In the rows, zero is written as 128.
A state moves one step at a time under one of 6 hidden systems, and each row is a state written as 22 numbers. Each run below is a few steps of one system.
run 1, suval (11 x 22):
[[162 128 146 128  93 151 154 138 128 136 110 132 133 116 140 115 185 123
  111 173 153 131]
 [ 72 138  95 138 135 167 151 133 143 128 136 125 133 144 154 103 125 109
  130  98 151 114]
 [111 111 157 137 118 100 118 117 113 101  83 123 131 134 113 113 141 113
  147 100 105 154]
 [139 129 103 123 128 158 101 129 130 101 139 108 125 113 137 135 133 153
  138 175 108 136]
 [ 90 150 138 167 155 104 119 133 133 119 151 147 110 123 147 138 116 113
  114 132 128 109]
 [136 120 110 124 108  93 116 117 119 125  91 142 138 159 116 147 143 134
  122 132 138 109]
 [124 143 134 116 127 164 137 137 110 137 143 105 138 146 126 144  90 150
  134 136 106 112]
 [132 123 169 153 127 114 150 138 109 142 131 144 120 113 128 109 130 128
  120 137 144 143]
 [138 113  97 122 129 147 132 124 154 130 118 149 130 128 128 118 141 141
  145 121 157 106]
 [ 98 140 145 147 145 130 122 124 136 131 134 116 139 139 118 130 127 129
  143  80 103 132]
 [137 115 136 130 116 108 105 127 126 139 125 121 128 115 112 125 130 146
  130 157 122 172]]
run 2, Zudi:
[[116 138 159 139 118  93 168 121 110 168 114 120 160 132  79 128 140 107
   95 116 141 184]
 [162 112 100  92 113 141 136 151 110 152 162 123 114  87 144 112 121 174
  164 127 144 122]
 [118 134 172 149 153 182 156 125 180 128 125 134 135 132 123 119 149  88
  131 108 110 109]
 [108 131  98 138 102  83  98 126 123 138 117  98 131 121 144 123 176 137
  126  98 137 173]
 [124 115 130 105 128 164 101 139 140 126 154 119 122 126 132 119  70 122
  160 161 101 135]
 [137 136 142 125 166 108 149 119 143 124 114 136 127 116 129 129 147  88
   65 132 121 143]
 [126 149  73 104  92 118 114 148 106 121 140 118 125 125 154 144 145 131
  148 121 144  90]
 [ 95 106 161 132 109 159 144 118 151 133 105 127 146 155 100 139 110 102
  133 155 110 120]
 [132 116 125 129 129  96 149 135  88 139 112 110 116 113 152 107 149 151
   83 127 143 157]
 [144 138 127 120 127 168 130 143 112  97 140 147 124 121 145 111 111 125
  178 119 125  93]
 [107 123 146 161 143 119 134 104 158 112  98 131 136 137 100 145 174 116
  113 130 114 131]]
run 3, kem:
[[172  95 159  99 150  86 175 127 127 193 144 168 118  95  76 127  80 136
   91 161 145 147]
 [172 133 111 117 145 111 155 137 157 167 164 155 115  85 128 137 173 152
  160  57 155  78]
 [ 81 153 134 153  89 130 118 128 164 168 133 107 167 157  89 147 149 114
  178  52 129 140]
 [101  81 143 120 112 141 101 129 161 188 137  83 138 136 120  98  94 137
  123 149 115 219]
 [173 123 135  92 195 141 125 141 142 131 160 135 104  92 164  78  99 105
  106 107 108 154]
 [134 191  80  96 152 123 128 121 145  90 147 117 147  97 121 162 178  82
  118  88 109 108]
 [ 67 157  90 114  62 143 117 143 131 146 144  79 144 152 134 172 125 109
  121 160 125 117]
 [119 101 146 108 120 156 166 145 109 167 110 118 122 168 155  90  77 106
   68 160 152 137]
 [186 133 116  92 154 145 187 130  92 102 111 137 134  89 136  92 158 142
  105 107 145 131]
 [115 165 137 135  87 149 139 142 111  84 130 111 130  99 129 150 196 117
  184 101 110  90]
 [ 50 107 148 178  90 153 105 119 156 125 103 110 130 167 142 127 138 113
  131 160 128 141]]
run 4, suval (11 x 22):
[[172 149 117 101 111 109 100 128  61  82  92 116 140 151 138 133 121 132
  118 152 102 132]
 [118 166 130 138 119 168 168 145  91 106 156 135 129 104 125 154 111 133
  118 184 130  94]
 [ 93 115 156 172 100 115 154 134 129 146 102 160 117 159 146 127 150 113
  119 128 170  82]
 [133 103 105 119 120 165 127 116 116 124  78 127 152 186 121 100 110 156
  149 100 139 127]
 [116 128 169 151 153 150 141 130  97 110 153 119 127  97 112 113 108 165
  162 114  93 152]
 [141 107 139 166 130 115 101 127 162 126 140 168 107 100 134 129 155 142
  151 167 146 133]
 [102 129  88 138 163 122 102 109 176 131 126 143 132 167 125 147 116 140
  121 103 128 101]
 [128 132 145 121 121  81 110 126  91 142 126 104 133 138 101 148  99 147
  129 105  97 143]
 [171 129 139 104 119 145 137 145 122 156 156 130 125 105 120 134 106 136
  122 184 130 133]
 [120 145 131 146 157 133 172 132 152 157 150 150 118 120 140 126 138 119
  101 103 156  95]
 [130 124 117 122  94 110 128 127 128 152 102 120 153 149 109 122 151 120
  152  74 145 136]]
run 5, Sibe, 11 rows:
[[ 97  82 115 181 192  83  90  80 190 149 106 162 126 167  84 136 112 190
  119 107 129 152]
 [131 122 104 126 140  88 109 126  80 150 166 108 131 109  90 147  82 240
  162 120 112 165]
 [180 148 176 142 151  97 139 142 148 180 194 168 114  79  83 167 104 148
  143 156 126 113]
 [118 108  97 137 153 140 149 118 211 200 164 140 137 107 109 123 157 152
  134  83 177 139]
 [110 103 139 101  91 106 119 142 118 194 142 101 140 138  98 110  86 133
  185  63 123 167]
 [158 141 181 100 134 150 137 140 150 170 170  88 135  94 107 138 116 117
  108 156  80 183]
 [129 166  96 107 142 149 144 160 147 159 194 118 124  77 178 104 138  96
  117 111 159 141]
 [115 127 110  87  98 102 103 136 164 138 113 131 139 144 124 127 122  42
  157  78 121 119]
 [105 138 118  98  95 154 117 130 142 138 115  48 149 150 137 153 149 131
  102 141  85 143]
 [138 183 129 115  97 135 151 164  68 132 148 114 136 129 166 119 117 100
   87 162 151 130]
 [155 135 112  86 138 149 162 122 149 100  94 160 132 125 130 121 146  65
  108 133 139  92]]
run 6, zofe (11 x 22):
[[153 114 118 101 122  92 108 125 123 159 131  94 130 107 114 132 141 168
  128 116 109 174]
 [170 167 148 125 135 153 134 161 121 151 179 136 130 115 142 124 106 126
  132 148 138 123]
 [106 124 140 148 145 127 162 118 176 144 124 150 132 108 108 138 162 106
  116 112 142 117]
 [103  99  99 105  85 134 111 134 147 164 127  96 130 134 137 120 131 134
  158 112 138 138]
 [149 146 171 116 137 157 137 139 112 127 125 111 148 136 129 100 112  99
  119 131 105 166]
 [116 129 125 141 139 114 147 131 130 120 145 138 107  74 140 123 156 125
  105 153 143 147]
 [102 127 103 112 108 142 118 138 149 120 131 135 122 137 151 126 121  90
  158 118 127  85]
 [110 138 137 123 121 119 133 115 130 116  98  93 152 153 116 140 150 111
  105 107 101 143]
 [131 131 125 125 106 106 128 144  81 143 136 121 117 113 145 119 115 140
  108 163 143 157]
 [137 131 136 120 148 149 154 132 133 110 120 163 115 127 140 119 113 106
  122 132 131  78]
 [ 84 124 108 143 125 123 136 119 138 113 115 111 126 127 126 143 168 144
  130  94 123 113]]
run 7, Sibe, 11 rows:
[[123  97 137 121 128  69 138 113 170 140 122 181 107  96  76 169 124  95
  129 168 129  95]
 [127 101  95 133 141 147 119 118 161 176 122 104 124 165 157 120 149 207
  120  90 143 116]
 [124 158 172 145 110 106 152 139  67 151 140 136 158 135  73 129  83 128
  156 102 126 160]
 [155 106 146 109 144 153 156 125 171 136 147 133 115  64 109 131 157 136
  123 175 114 147]
 [100 123 117 145 133 133 117 155 149 157 161 132 109 134 182  94 117 122
  152  64 155 106]
 [121 134 143 119 128  90  99 112 142 131 106 118 154 145  78 136 116  89
  140 111 100 179]
 [129 136  97  97 127 157 127 142 131 133 164  77 120  94 148 148 131 165
  108 170 102 137]
 [134 169 132 133 122  97 137 156 112 152 153 155 122 135 157 127 115  74
  111 115 156  99]
 [129 117  96 101 125 141 133 100 172 125  87 124 161 144  93 138 158 109
  125 115 129 127]
 [ 92 128 137 125  84 149 142 148  85 131 134  79 123 133 154 133 129 157
  141 118 115 117]
 [159 147 174 138 125 120 142 138 113 133 119 154 132 128 124 112 123  89
  104 171 137 146]]
run 8, gopan (11 x 22):
[[ 89 115  90 130 135 157 156 112  94  93  93 128 144 128 135  92 114 120
   66 203 166 198]
 [128 131 126  95 118 144 141 145  58  41  95 116  95 108 185 108 136 116
  140 115  95  77]
 [130 164 144 181 136 136 129  96 134  66  71 143 155 180 109 169 187 135
  113 130 117  81]
 [ 59 103 100 160 123 144 136 117 102 129 118 129 129 164 118 142  81 190
  123 175 151 124]
 [155  94 192 112 138 113 134 147  72 116 102 130  98 144 144  98  71 132
  112 151  85 124]
 [192 150 117 140 202 130 143 111 122  95 118 166 129 131 130 127 147 165
  103 105 130  98]
 [ 95 136 133 166 113 126 141 127 124 146 152 162 128 136 100 168 107 162
  177 110 140  62]
 [125  71 182 138 126 112 113 121 166 183 116 131 115 147  97 131  94 148
  124 166 104 148]
 [161 121 116 112 189 132 123 134 115 150 157 127 120 115 154  83  92 162
  118  90 133 159]
 [163 168 141 121 133 102 136 142 117 121 159 164 134  94  98 144 132  97
  174  87 123  96]
 [105 114 119 145 127 116 114 115 205 170 146 126 122 112 104 173 163 142
  127 147 127 115]]
run 9, Zudi, 11 rows:
[[ 80 190 149 145 102 158 147 150 157 117 155 127 137 111 157 139 164  25
  128 113 134  95]
 [115  61  86  93  57  88  89 119 148 148  68 112 126 143 115 124 162 120
  137 151 138 165]
 [108 108 132  91 145 189 149 147  98 120 140  71 111 124 177 104  75 141
   91 163  88 134]
 [170 155 160 135 123 106 148 141  88  79 100 166 124 104 138 108 167  49
  119 119 137 127]
 [111 108  58 126 104 146 107 109 148  82 100 124 122 124 128 160 181 164
  152 157 135  87]
 [ 48 113 182 174 117 127 117 136 121 137 115 101 108 173 151 131  97 116
  104 147 102 120]
 [182 115 114 111 138  96 117 124  68 111  87 152 135 147 125  82 106 144
  115 126 146 163]
 [128 159 106 127 167 161 162 121 116  70 151 139 124  92 115 162 127 149
  135 137 101  74]
 [108 142 166 186  94  77 108 130 145 145 111 152 123 151 124 162 173 112
  129 129 140  93]
 [111  93  86 126 124 134 113 117 128 158 109 127 144 180 122 108  87 186
  134 130 156 150]
 [122 142 173 122 177 134 174 130  88 126 155 123 126 104 109 118  78 127
  116  97  88 137]]
run 10, kem (11 x 22):
[[117 123  74 123 139 172 123 111 212 135 123 111 144 133 143 132 201 137
  122 109 140 112]
 [ 71 161 118 137 117 140 117 149  76 128 156  86 149 152 153 107  80 126
  146  89 115 160]
 [165 105 152  87 121 121 124 122 137 122  90 116 125 130 118 115 126  75
   86 181  98 168]
 [144 157  86 121 167 182 152 135 137 106 175 129 112  86 167 134 150 158
  113 147 130  93]
 [ 79 165 124 138  93  91 138 142  92 104 105 124 132 150 143 142 139  72
  130  89 133  87]
 [132  91 111 111  91 162 127 117 138 138  79 104 147 171 106 135 128 161
  113 186 128 138]
 [139 132 173 149 154 151 167 151  78 130 160 135 107 105 159  93 100 157
  117 130 132 135]
 [142 127 131 134 128  91 126 114 139  83  87 167 128 111 118 124 185  84
  140 105 135 115]
 [ 87 129 103 143 117 164 107 116 148 112 134 106 133 145 118 167 130 183
  165 135 105 106]
 [ 96 123 175 166 124  86 106 138  97 155 127 120 115 155 148 109  89 116
  102 139 122 156]
 [184 109 103 103 162 129 127 113 149 116 112 171 130 115 105 115 120 131
  118 163 139 140]]
run 11, zofe:
[[ 65  73 154 147 123  82  82 137  92 125 152 125  85 103 129 102  70 167
  207  86  92 143]
 [237 153 129 127 154 156  65 111 152  72  93 159 153 155 125 122 153 123
  141 165 107 131]
 [ 55 166  93 151 199 101 135 112 156 145 190 105 118  99 122 180 105 163
   63 131 111 135]
 [156 116 142 111  68  48  90 150 121 163 121 169 116 139 106 142 106  93
  202  96 137  91]
 [182 144 107  91 157 182 158 115 167 163 106  91 169 175 128 140 156 161
   58 136 121 127]
 [ 72 139 168 166 124 100 170 153  82 181 189 122 113  79 120 110 110 148
  139  81 149 167]
 [192  97 137 114  87 170 125 129 164 117  94 182 140 129 104 108 149 104
  189 162 159 103]
 [ 52 119 123 141 184 186 139 107 183 133 146  63 130 129 149 132 139 150
   78 113  87 155]
 [125 129 148 141  89  56  80 153  86 124 138 145 122  95 119  99 116  89
  188 108 137 189]
 [186 141  94  74 149 181 131 118 168 103 115 131 141 132 132 150 132 104
   80 204 115 101]
 [ 40 142 141 157 141  79 147 144 123 154 167  94  94 106 161 147 137 119
   98  64 113 108]]
run 12, gopan, 11 rows:
[[100  75 105  91 114 215 143 126 154 164 106  53 135 167 161  99 122 179
  119 117 112 143]
 [150 179 185 154 129 154 159 142  48 101 123 129 166 119 116  73 120  92
  138 106 131 196]
 [143 127  88 136 153 136 127 108 149  46 126 182 110  62 122 144 178 125
  150 178 134 102]
 [ 33 109 130 160 124 123  95 122 168 117 115  98  99 170 163 160 132 128
  146  92  88  60]
 [137 118 131 133 111  89  94 111  90 155  80 114 168 199  90 123  91 145
  103 143 129 196]
 [175 160  99  81 160 153 152 147  69 112 174 122 122  84 148 129  90 158
   95 175 119 124]
 [133 152 171 160 126  95 160 148 122 123 123 163  99 117 166 142 178  91
  119  93 140  43]
 [114  82 101 136 104 145 126  99 190 165  79 147 157 192  85 138 136 158
  146 122 165 103]
 [ 99 112 163 114 135 177 160 135 100 161 156  85 140 123 104 106  56 162
  135 120  93 180]
 [191 140 166 147 153  98 116 140  92  94 137 166 110  71 144  93 148 110
  131 138 130 172]
 [114 142  72 125 163 133 102 119 192  97 145 163 120 123 144 156 146 116
  157 109 124  51]]

Which system made each of these runs?
run 13:
[[ 95  91  89  91 187 113 139 109 115 106 159 130  98  71 108 141  44 170
   98 186  99 156]
 [185 163 128 109 136  52 108 153 108 133 133 147  91 126 183 160 146 110
   99 103 118  42]]

kem
run 14, 2 rows:
[[145 134 154 155  84  93 132 142 106 164 116 143 129 139 128 126 153 128
  130 130 167 128]
 [126  97 137 137 133 168 151 114 155 141 124 158 138 124  87 113 110 143
  169 124 138 127]]

kem
run 15 (2 x 22):
[[130 163 140 122  84 144 143 164 104 130 142 106 118 115 172 127 163 109
  152 103 130  88]
 [ 99 147 126 148 104 157 162 120 131 124  92 137 165 161 107 127 149  96
  106 147 160 137]]

zofe
run 16, 2 rows:
[[119 115 142 129 156  85 118 102 174  92  85 126 107 119 138 166 191  89
   54 170  82 107]
 [104 155  64 123  77 107  88 160  79 131 127 109 120 175 196 137 116 133
  116 151 163  89]]

Zudi
run 17:
[[ 61 147  92 116  91 172 152 136 135 149 103  91 144 218 170 150  97  89
   58 170 146  74]
 [110 114 165 120 106 108 191 147   4 111  71 111 126 152 157  74  94 123
   93  93 131 134]]

suval
run 18:
[[126 141 149 161 182 195 215 114 154 144 140 158 166 111  95  76 152 126
  112  74 171 163]
 [100 126 124 133 108  87 100 134 140 138 166 102 108  64 132 137 185 153
  202  43 107 142]]

Zudi
run 19 (2 x 22):
[[126 171  92  81 109  99  81 146 174 174 150  97 143 175 148 167 109  59
   93 124 116 106]
 [126 138  93  55  75 134 169 138 114 176 122 103 164 139  86 140  85  78
   94 171 149 159]]

Zudi
run 20, 2 rows:
[[160 131 176 165  94 176  98 130 136 123 118  80 141 115 141 133 209 174
  137 176 101 174]
 [ 75 114 114 181 155 144 100 138 148 116 156 157 105 106 182  68 114 110
  126 155 178 177]]

Zudi
run 21, 2 rows:
[[ 66 113 148 135 128 144 131 130 136 153 172  76 123  94 117 126 104 134
  118 151  96 192]
 [166 115 156 127 114 101  92 151 137 124 126 163 104 105 154  95 125  65
  153 144 133 140]]

zofe
run 22, 2 rows:
[[117  88 113 124 122  24  56 125 137 150 120 158 107 130 117 124  82 107
  136 140 130 166]
 [185 134 100  65 178 141 133 112 141 108 130 118 131 128 110 168 108 155
   94 141  72  81]]

suval
run 23:
[[113 134 103  80  72  69 123 140  94 149 142 111 135 104  83 177  91  99
  124 180 112 151]
 [172 103 144  89 117 153 172 147 140 173 128 142 109 126 143 122 115 127
   86 190 146  81]]

Zudi
run 24 (2 x 22):
[[124 124 122 151 112 167 101 125 186 149 127 133 144 147 138 127 155 122
  130 179 153 140]
 [ 63 113 121 113 145 138 159 128 116 129 128 108 128 122 138  92  87  97
  113  99 123 157]]

gopan
run 25:
[[154 162 175 139  92 157 141 127 112 171 109 106 195 177  74 108 117 105
  125 133 138 207]
 [118 114 125  76 135 191 199 143 110 121 159 102 116  51 138 104 113 112
  106 165 115 148]]

Sibe
run 26, 2 rows:
[[148 169  53  72 141 156 151 124 164 133 166 135 162 105  97 151 119  89
  132 121 142 119]
 [ 71 139 148 133  71 106 161 149 130 168 154  79 114  83 131 159 183 118
  124 109 124 129]]

gopan
run 27 (2 x 22):
[[163  85 125 121 150 105 116 104 126 113  80 181 133 169  82 112  93 147
  152 124 131 112]
 [131 135 138 123 177 143 140 125 125 137 168 113 124 116 102 159  95 202
  138 111  84 110]]

gopan
run 28:
[[148 119 152 175 140 106  93 125 101 122  76 133 121 200 173 119 148 176
   97 124 129 101]
 [ 98 160 104 161 156 140 136 116  71  83 131 151 153 148 106 121  76 158
  148 120 141 139]]

Zudi
run 29, 2 rows:
[[178 153  93 101 165 118 117 129 127 117 142 116 120  92 164 129 156 136
   75 148 124 148]
 [ 91 175 114 132 120 108 152 147 118 132 175 138 119 101 126 165 115  96
  137 106 134  81]]

zofe
